0: [17 30 35 32 28 34 35 34 19 24 23 30 34 38 20 26 23]
1: [26 23 27 33 28 35 30 19 19 28 33 28 20 30 29 23 27]
2: [26 19 19 20 38 36 26 23 23 22 20 41 42 34 44 38 34]
3: [17 26 19 30 36 19 20 27 17 20 28 34 49 46 44 44 34]
4: [31 30 30 32 17 22 13 22 27 31 27 29 33 29 31 30 34]
5: [23 17 19 23 20 29 38 41 46 56 62 44 27 28 17 23 28]
6: [23 20 20 15 15 24 31 39 57 64 71 41 28 22 28 19 15]
7: [23 15 23 31 37 62 50 36 36 28 30 30 27 11 22 20 13]

[24 17  8 17 20 30 47 65 68 57 44 28 17 29 19 34 24] 5 6 7
[30 39 47 31 26 19  8 17 17 22 24 41 56 63 54 44 34] 3 4 2
[34 23 31 35 31 49 50 38 36 30 28 20 22 20 19 20 17] 7 1 0
[31 24 32 41 41 22 26 19 22 22 20 26 29 28 32 26 23] 1 4 0
[30 22 35 33 30 27 19 19 19 19 17 39 42 54 36 37 34] 3 2 4
[22 26 15 11 19 33 42 29 28 32 38 44 47 43 35 31 38] 2 3 0
[22 17 20 17 20 32 28 26 20 28 31 62 58 38 22 23 30] 2 0 3
[24 28 42 48 34 24 23 27 19 17 19 17 23 53 64 54 34] 3 2 4
[63 40 20 22 17 15 23 26 26 24 24 44 59 58 43 45 50] 3 4 2
[22 23 19 19 34 44 50 37 38 47 53 37 36 27 23 11 24] 5 7 6
[34 34 32 37 39 29 30 31 26 28 29 24 19 20 29 26 26] 1 0 4
[24 23 26 17 28 34 31 33 35 41 44 47 29 28 28 24 27] 5 1 0
[29 26 27 31 46 41 33 26 24 26 28 23 29 34 27 28 23] 1 0 2
[22 22 26 27 29 41 34 31 26 19 22 44 53 39 36 38 28] 2 3 0
[20 27 29 32 42 44 39 36 33 31 30 28 27 17 15 20 29] 7 0 1
[30 28 40 38 33 30 29 29 30 27 28 24 20 19 17 28 27] 1 0 4
